In the data rows, the value 50 means zero.
Here is a table of points, one per row:
[33,45,51,65,61,60,53,47,57,50,56,31,38,49,51,58,33,47,52,63,44,62,47,31,
 42,58,61,48,53,40,50,44]
[55,62,53,35,62,45,54,41,65,71,50,44,43,50,44,40,37,47,49,47,48,68,64,56,
 37,60,42,47,52,52,53,41]
[43,32,55,54,36,49,50,43,46,32,58,57,38,52,38,55,49,47,48,41,64,38,54,57,
 59,52,53,51,46,45,34,55]
[43,51,41,53,50,47,42,56,36,75,53,60,49,41,48,43,66,58,50,54,30,43,47,47,
 33,52,33,61,47,25,32,39]
[56,66,60,45,60,39,45,46,63,48,47,30,56,39,59,46,51,38,42,57,46,44,55,42,
 40,54,46,43,63,60,50,42]
[50,53,64,58,41,66,38,45,37,49,42,56,49,50,47,44,54,58,56,37,49,54,40,38,
 57,47,49,55,48,52,24,53]
[39,48,35,59,34,47,48,59,48,56,47,55,68,44,41,49,46,48,34,47,53,43,40,69,
 62,24,38,62,42,42,69,43]
[61,48,45,51,52,50,38,58,61,53,54,50,56,68,36,48,24,42,34,74,42,54,43,36,
 32,47,62,40,35,56,42,46]
[47,25,52,58,31,62,51,46,63,34,59,43,38,45,50,46,44,66,61,49,48,48,57,59,
 45,67,55,62,46,37,55,60]
[64,44,41,45,60,50,59,68,39,64,62,55,40,50,59,52,46,41,56,51,52,41,55,57,
 59,60,27,47,52,63,63,63]
[56,51,49,64,60,34,76,57,40,50,67,55,56,47,71,62,50,50,52,55,45,67,61,52,
 73,43,51,27,31,52,36,81]
[55,48,30,49,45,33,30,40,55,55,47,37,50,44,66,44,63,58,38,45,41,31,62,49,
 50,50,33,41,53,48,47,37]
[59,55,57,36,47,32,46,49,45,44,36,42,34,60,24,44,48,45,49,85,47,43,26,59,
 56,51,37,57,41,44,49,51]
[63,43,43,25,78,59,65,40,69,36,53,48,57,61,32,53,51,50,47,61,46,51,69,39,
 40,45,55,40,59,42,64,43]
[50,52,29,38,51,24,74,46,46,59,41,62,65,43,56,66,49,60,54,55,75,59,65,37,
 66,53,44,47,45,43,23,72]
[55,51,67,47,34,48,48,46,65,43,52,41,44,53,29,25,56,42,45,30,60,45,35,53,
 51,63,33,18,48,46,39,44]
[35,60,40,39,54,35,53,51,64,36,48,66,46,57,46,51,66,49,43,40,50,33,43,58,
 49,40,64,49,51,39,48,45]
[55,34,39,71,66,38,49,69,50,58,43,58,79,43,51,45,46,61,58,64,56,63,61,66,
 62,52,24,31,55,49,49,68]
[40,40,70,48,50,36,42,51,58,47,57,71,59,62,49,64,38,52,46,61,50,56,34,44,
 33,55,40,53,73,54,57,49]
[44,49,54,44,55,59,62,50,51,30,61,70,51,69,48,38,33,44,53,55,39,62,54,34,
 35,42,56,41,50,66,53,38]
[60,37,44,57,59,47,57,49,42,51,42,51,52,54,48,60,55,36,49,55,35,59,39,43,
 29,58,54,45,50,41,62,52]
[50,40,58,44,30,65,45,56,57,43,72,48,22,51,22,48,73,49,34,38,58,69,46,42,
 55,58,48,62,59,82,56,56]
[66,61,43,66,58,34,61,57,55,49,40,58,45,37,47,36,21,43,55,52,42,78,59,45,
 40,43,56,70,46,52,42,36]
[59,47,43,59,62,59,74,52,37,53,59,49,60,63,61,59,57,46,43,48,69,39,40,48,
 47,56,52,61,57,49,37,68]
[58,62,61,51,19,62,42,25,57,40,42,41,60,63,40,57,45,65,51,36,54,43,37,61,
 41,60,47,30,45,67,61,68]
[50,64,48,51,12,66,50,32,48,74,45,49,50,56,35,51,54,50,64,50,49,38,45,46,
 63,57,58,30,56,44,65,66]
[54,53,38,43,49,52,42,39,52,48,41,69,59,32,62,47,52,57,43,45,51,51,44,66,
 49,49,39,59,55,43,60,52]
[37,63,59,57,39,44,38,48,57,57,73,55,53,44,53,72,53,50,44,59,29,40,64,51,
 46,41,48,43,40,58,49,45]
[64,51,68,42,51,48,50,72,61,50,51,50,63,59,58,56,58,51,60,34,51,35,57,55,
 71,44,46,64,26,42,59,19]
[50,45,36,36,41,51,58,73,43,40,45,35,57,67,58,50,38,45,63,51,51,59,37,34,
 56,48,47,35,52,53,71,21]
[63,49,46,29,38,55,49,40,49,46,39,30,33,46,64,48,41,28,58,68,51,53,21,43,
 38,41,32,62,43,42,54,66]
[69,39,56,56,66,40,47,24,48,54,58,41,53,60,54,54,51,69,54,52,58,61,35,48,
 45,38,58,52,44,56,65,43]
[46,42,59,55,50,39,61,37,52,51,45,54,49,52,55,50,56,38,56,69,50,37,60,39,
 40,46,40,39,70,48,52,36]
[33,57,59,39,66,42,49,52,37,49,36,61,46,65,51,47,35,53,47,58,47,78,38,39,
 63,57,63,51,56,49,56,48]
[43,48,37,24,30,71,29,58,33,65,56,32,34,75,47,33,80,24,26,34,49,51,58,53,
 53,63,47,72,53,63,46,60]
[43,38,56,62,63,18,49,52,45,60,57,54,61,46,60,58,19,44,65,45,55,42,65,50,
 53,44,55,40,37,40,23,81]
[54,45,41,51,53,62,31,57,59,44,43,55,49,56,68,57,68,45,49,36,64,45,53,50,
 36,29,53,48,44,39,44,54]
[51,61,32,57,63,62,65,63,55,68,55,55,52,69,58,46,42,49,63,46,52,43,53,69,
 35,38,45,50,61,58,40,54]
[32,53,60,46,38,44,46,56,54,55,59,41,42,42,49,53,58,55,39,50,50,54,56,76,
 51,42,59,42,58,36,39,44]
[50,31,48,63,59,50,49,44,21,45,43,54,25,57,47,38,51,47,45,51,39,33,65,67,
 66,53,65,46,50,48,51,55]
[41,55,53,37,57,39,45,33,36,42,51,33,50,46,43,35,55,40,62,74,63,59,41,59,
 44,36,64,40,48,62,58,43]
[55,34,55,60,51,56,55,51,40,49,42,42,42,40,39,63,40,71,33,32,39,59,45,42,
 60,49,76,43,60,46,44,55]
[45,47,64,59,54,60,61,25,60,48,51,39,67,64,59,51,49,28,45,65,49,55,50,48,
 81,55,44,56,53,53,63,34]
[55,41,44,50,50,61,33,45,23,44,58,54,50,42,33,60,51,61,57,46,37,54,50,57,
 57,25,36,45,50,56,38,45]
[41,45,27,60,54,57,34,53,50,34,40,47,42,46,54,63,66,57,53,55,48,53,58,44,
 58,65,54,52,28,54,53,44]
[41,42,47,46,38,50,64,49,42,50,46,54,49,45,66,52,61,68,42,47,34,51,43,53,
 54,57,46,69,61,44,45,61]
[51,56,56,55,56,60,38,76,56,49,52,59,60,37,39,38,61,45,59,35,51,49,56,25,
 46,40,61,60,41,42,67,65]
[65,63,41,43,56,47,47,41,50,50,48,68,42,42,53,53,54,64,30,37,43,43,49,44,
 56,46,43,47,61,57,49,62]
[51,58,57,57,49,44,30,55,56,57,55,65,55,44,59,42,61,48,38,48,59,45,32,67,
 58,65,60,43,38,44,46,45]
[63,67,41,55,21,48,54,24,46,53,56,41,53,56,34,49,64,60,53,38,62,37,51,30,
 54,62,48,40,57,52,43,36]
[47,53,60,50,62,49,86,73,33,60,50,50,53,31,51,59,37,41,41,43,45,59,52,43,
 30,46,57,56,31,56,74,40]
[36,48,66,58,53,73,47,58,61,49,34,48,51,32,47,55,57,43,47,48,41,59,58,54,
 54,45,46,43,41,50,30,52]
[59,59,46,39,64,68,61,64,54,60,56,31,53,52,53,68,45,54,52,57,52,40,43,66,
 60,50,41,64,54,51,55,67]
[45,49,40,49,40,44,51,58,62,46,49,40,50,39,61,33,54,58,39,44,56,44,46,49,
 50,34,53,66,33,49,50,56]
[38,42,39,42,61,32,64,40,60,56,33,44,50,48,32,47,69,39,53,52,42,54,47,50,
 39,46,58,53,44,67,46,49]
[64,59,43,38,43,42,52,49,51,44,49,67,39,38,56,64,62,32,67,67,56,70,50,54,
 41,60,50,41,50,47,56,43]
[32,53,47,44,40,58,47,57,57,60,53,59,43,35,43,41,54,66,51,45,55,43,58,47,
 52,45,34,50,49,49,59,44]
[53,64,43,52,55,49,55,58,52,21,44,33,68,63,39,49,42,39,53,61,39,67,54,45,
 41,67,66,62,73,46,54,59]
[47,65,50,83,50,46,48,62,52,46,36,52,37,61,59,54,57,54,39,41,59,41,65,62,
 35,49,47,49,54,63,48,26]
[39,51,50,60,43,54,45,49,47,40,58,51,39,40,57,57,43,39,36,43,63,48,62,47,
 54,32,41,40,63,41,48,46]
[62,37,47,45,41,59,64,75,55,67,49,45,64,58,63,38,62,64,73,67,47,47,48,51,
 53,52,62,56,67,70,39,57]
[43,45,46,51,39,48,38,30,42,54,51,61,59,41,53,44,55,46,59,42,49,55,62,53,
 46,45,61,67,53,50,53,60]
There is one direction along which these points spread out most. Take the direction at right angles to it along which they spread out most. Go by this last direction. Where along it does each point below lie, from 0 to 99? The average is 50, and the first point in the table lies past the average. One standard deviation of the points above along it is 16.
[47,60,36,58,74,55,57,50,48,57,85,58,48,34,59,43,34,51,51,60,64,35,34,56,
 55,62,62,59,59,69,39,49] 43
[36,48,46,56,56,59,51,40,46,53,54,43,42,57,51,43,71,66,63,40,51,54,37,46,
 59,53,40,50,42,28,58,53] 44
[37,53,45,51,57,47,32,51,40,53,47,49,58,41,44,77,42,54,69,23,47,55,32,58,
 55,62,41,65,62,41,51,49] 39
[58,50,69,33,47,47,51,45,34,55,33,45,50,38,41,53,42,42,49,65,60,28,39,51,
 35,57,59,40,50,66,53,37] 70
[57,56,51,33,37,52,37,46,59,38,50,49,57,49,67,44,52,46,53,29,26,46,57,62,
 56,53,50,47,41,47,37,41] 44
[51,38,51,58,49,64,47,59,65,43,47,57,55,34,52,44,46,45,51,41,49,36,39,54,
 63,51,58,56,58,42,53,46] 43
[60,45,73,48,58,54,57,39,57,58,35,44,46,62,52,63,31,49,52,64,69,58,69,42,
 48,49,71,58,45,50,50,35] 68
[47,57,64,48,49,62,42,50,36,33,59,50,73,53,50,33,52,65,33,44,64,51,72,48,
 34,62,47,53,32,38,54,44] 49
[39,61,68,59,71,47,53,38,60,48,30,53,33,67,54,45,25,60,62,50,45,40,55,33,
 56,48,44,52,51,67,55,62] 59
[59,53,64,54,53,47,37,61,46,49,62,53,44,46,53,48,48,55,59,47,49,51,61,49,
 59,49,65,58,57,41,62,59] 44
